Some points:
[ 36  33  -5 -16  36  -3 -34 -19  11 -38  -8 -26  16 -14 -12  -2 -37 -59
 -32   6 -17  -2 -22  28 -71  -1  56  19   0 -47  28  12]
[-23 -22   3  47  18 -25 -24  -2 -27 -45  30   0  69  18   8  42 -63 -20
 -11  45 -60  17  19  -6  10  38  29  -2   3   3 -10  -6]
[ -7 -35 -18  24  33 -11 -21  25 -52 -37  30  20 101  12 -19  35 -51 -41
  -9  21 -51   6  18  -3  -1   5  14  -4  20 -36 -23 -12]
[-21   4  -4  -7 -14   7 -29 -13   1 -34 107 -44  61  34  24  27  56 -40
   3 -17   5   9 -32   8   6   3 -38 -20  10  -2   8  32]
[-11 -36  -1 -17  27 -13 -26  -3  32 -31  37  28  21   9 -28 -10  48 -25
 -57 -51  15 -41  -4 -36  -7 -21 -34   5 -61 -27  37 -25]
[ -2 -48  18  11  72  -6 -34  32  -8 -14  50  43  40  60 -65  17  25 -37
  22  59 -11  19   2 -50  45 -21 -24  -1 -33  24   1  -5]
[-24  -9  20  38  25   2 -48  15  27 -14  47  31  66  32  -7  55  -1   8
  34  34   3  43  38 -24 -16 -34  -2  26 -71  23 -16 -19]
[ 21 -42  -4  64  33  19 -34   6  -5  -5   0 -45  60  37 -41  37 -19  -6
 -13  34  25   8 -11 -43 -27 -53  -9  22 -38  40 -25  14]
[ -5 -31  77  21  47 -22 -28  32 -26  38  -3 -10  44  14 -29  -3 -32 -25
  19  48  15   1  28  16 -11 -26  21  68 -34   5  65  21]
[-12  36  21  -5 -17 -34  16  -2 -13  12   2 -27  40  22  39  10 -24 -39
  32  -5  25 -42 -22   6 -17 -38 -36  -1 -41  58  40  41]
[ 51  60  36 -22  -5  14  10  15   7  30 -24  -9  49  -2  15  23   5   6
  26 -13  15 -33 -45 -23  -5  30 -16 -26   5  30  18  23]
[ 31  18  11  18   7 -18   6   4  -7  45 -36  -9  68 -31  65 -58  67 -14
  14  -6 -43  30 -52  -9  26  21   5  16  20  27  13  -7]
[-47  50   0  -4 -28 -42 -43  27 -26  51 -62  28   6  -1  49  38  43 -21
  15 -27   5  31 -15   6  -2 -24 -17   7  32  49 -58 -28]
[-29  55  -6 -39 -41 -54 -15  20 -21 -29 -17 -21  26  40  41 -22  33 -36
  20 -32 -43  49   0 -20   3 -29 -40  33  10  29 -42  41]
[-39  51 -16 -35 -16 -25  17 -17  20   8  -7  25  39 -30 -26  43  30  13
  12 -85 -10  10  16 -28  57 -16  17  38  62   0 -55 120]
[-55   4 -19 -33  -2 -12 -56 -51  -2 -47 -60  19   9   7  10 -51  23  23
 -54 -41   8  33   7 -42 -28  -3  72  13  31 -15  23  48]
[-44  27 -66  53  17 -56  30 -40  37  12 -47   9  20 -31 -34   7  68  43
  33   3 -26  34   2 -34   0  10 -17   9  61  18   2  59]
[-25 -18  13  26  31 -79   5 -52  19 -28 -67 -17  62  16 -63 -17 -25  42
  26  31 -28   3  41 -26  38   3   2  -5  -3  41 -12  11]
[  4   9   5  13  47 -10  -4 -34  -1 -49 -61  32 -52 -25   5 -72  28  80
  19 -24 -27 -32  -4   9 -47 -11 -25 -14 -23  -1 -12  14]
[-24  27  -6 -38   9 -19  10  37  17 -51   9 -11   4   6  19 -27  -8  28
 -13  18  -6  31  11  22 -10 -12 -36 -43  20  56 -11  36]
[-36 -41  26  48  23 -19  27  42 -10 -19   0   0 -12  10   1  11 -33  50
  34  54 -44  19 -23 -39  40 -40  43  15   3  41   9  27]
[-23  43 -54  13  20 -60  10  33  73 -34  -4   8 -13 -85 -24  14   4  25
  12  -4   4  32 -11 -22   0 -59 -28 -20  25   0  12  62]
[  8  15   8 -20  -1 -56  25   8 -23   6 -19 -57 -12  42 -34 -18  13  11
 -24  14  26  34 -10   0  17  -4  -5 -40   8  48  -7  36]
[ -3  -6   5  35 -25  -9 -18  -2 -49 -14 -50  -9   2  37 -34 -22 -56  10
  23  46 -28  25  79 -39  57 -26 -36 -18   3 -14  34  12]
[-34  50  16  63 -32  -3 -27  46 -47 -13   2 -15   4  11 -80 -61 -39  27
  22  38 -26 -11  43 -49  24  35   9 -23  33  30  18  -9]
[ 10   0  18  22 -51  17  20  21 -18  17  13  -3  15   6 -57 -14 -34  75
  62  54 -59  65  57   6  -9  18 -48 -10  20  -5  42 -11]
[-21  30  51  26 -53   3  44   9 -66 -20  13  -4  18 -16 -90  -2 -41  55
 -21  40 -59  24  51 -44  14 -36 -21  -7  15  15  18 -27]
[-17  -7  31 -25 -41 -25 -36  -4   3  42 -21 -35 -45  -8 -39 -64 -59  17
 -25 -39 -40 -59   7  -3 -75   4 -14 -16  47  12  60 -12]
[ 26  -2  37  15 -61  -1   4  27  22 -15 -38 -20 -84  -7 -16 -41 -18 -35
 -33 -35 -44 -23 -32 -41 -76   1  18 -20  13   2  19 -40]
[ 13 -20  75  17 -45 -54  32  35 -52 -17  22 -28   1   9 -36  34 -13 -28
  45  38   0  40  33 -40 -15  10  -3 -27  11  29   8 -52]
[-20  -5  80  35 -20 -20 -28 -29 -34 -25  41 -73  15 -33 -21  17 -29 -40
  60  51 -42  32  49 -27   6 -25   0   4  17  30  17 -29]
[-25  36  23  11  -8 -32  23   9  28  58  63 -43 -17 -91   0   6  16 -18
   5  11  -3   1  42 -19   1 -19  -6 -11  65  42   1  34]
[-38  40  56 -12 -45 -57  -2   3 -28  20 -11 -59   7 -30  19  23  16 -25
 -13  51   1  -7   1  15 -42 -29 -86 -31  31  27  11  -6]
[ 11 -12  16  15 -68  15 -19 -14   4  19  -3   7 -17 -45  12 -63 -14  -3
 -22  74  -7 -29 -28 -21 -67 -70 -27 -24   7 -40  12  39]
[-15   0 -15 -12 -25  21   9  -3 -46  24  17 -36  44 -11 -16  17 -29  15
  -1 103 -63  30   5  16  17 -58  29 -90 -33  -6   8  11]
[-13  34 -45 -30   9  49  33  16  58  41  15 -13   5 -66  52  20  30  10
 -12  73 -17 -17  47 -35  25 -21  -9 -24  37 -21 -17  50]
[-53  45 -44 -46  25 -37  51 -22 -36  45  37 -16   4  57  69 -32   2 -69
   7  48   5 -38  16 -59 -63 -37   2   2 -24  10 -28   2]
[-52  -5  11 -32  36  47  21 -31   4  34  47  -9  34   2 -17 -25 -48 -20
  30  32  -6  31  18 -35  16 -30  21  28 -18 -27 -34 -56]
[ 30  -7 -10 -39 -12   0  10 -35  29   6  86 -23 -16  62  58  22  51  -6
  21  29  22 -44  23  39 -30 -33  22   7  50 -15 -24 -47]
Along one direction, these points spread out more than along any other. Take the direction at right angles to it along which they spread out most. Go by this last direction. How many in every 100 of the points above lie lower along it than each point below? Round to a whole number. More than half of the points above lie lower than the first one.
[-28 -39 -19  -8 -26  17  59 -20  18  19  14 -18  15  -4  50  17  11 -46
  14  -8  42 -18  15  65   0  -4  23  -7  -4 -21  17  -7] 79
[-58 -25 -38  33   4  32   5   6 -34  -5  28 -24  36  13 -12  19 -50   4
  62  21  14 -15   2  31  26 -45  16  45  -7 -78 -33 -68] 79
[-48 -45  28   9   8  15 -21   0 -21 -48  47 -17  41   1  -1  28 -42 -21
  56  51 -10 -46  24  -4  17 -20  16  55 -13 -46 -42  -9] 87
[-65  42 -26 -14 -26  -7  -8  32  26 -37  15 -16  31  13  -5  37  16 -63
  -3  56   1 -43 -20  46  13  41  -8  16 -29   9  -1  -5] 82
[-17 -49 -23 -28 -15  17 -38   6 -27 -74   2 -30  67 -22 -43  15 -40 -36
  29  85 -16 -29   9 -11  36  43  42  64 -46  26 -22 -25] 77
[ -9 -19 -97 -35 -32  11 -16 -76 -56 -33 -22  57 -31 -20  -8  13 -42 -30
  -2  60  24 -21 -57  35  -4  47   5  51  -8   0  24  -9] 59
[ 38  17 -59 -74 -13   5  -6 -40 -34 -27 -48 -30 -57  -3  37  35 -52  -8
 -28  32 -41 -27 -39  -6  56  55 -23 105 -40 -16   8 -16] 54
[  8  -2 -32  19 -27 -67 -25   8 -37   5  50 -10   1   5   8  44 -64  22
  27  77  12  22 -14   3  84  97  16 106 -62  -4 -36 -18] 77
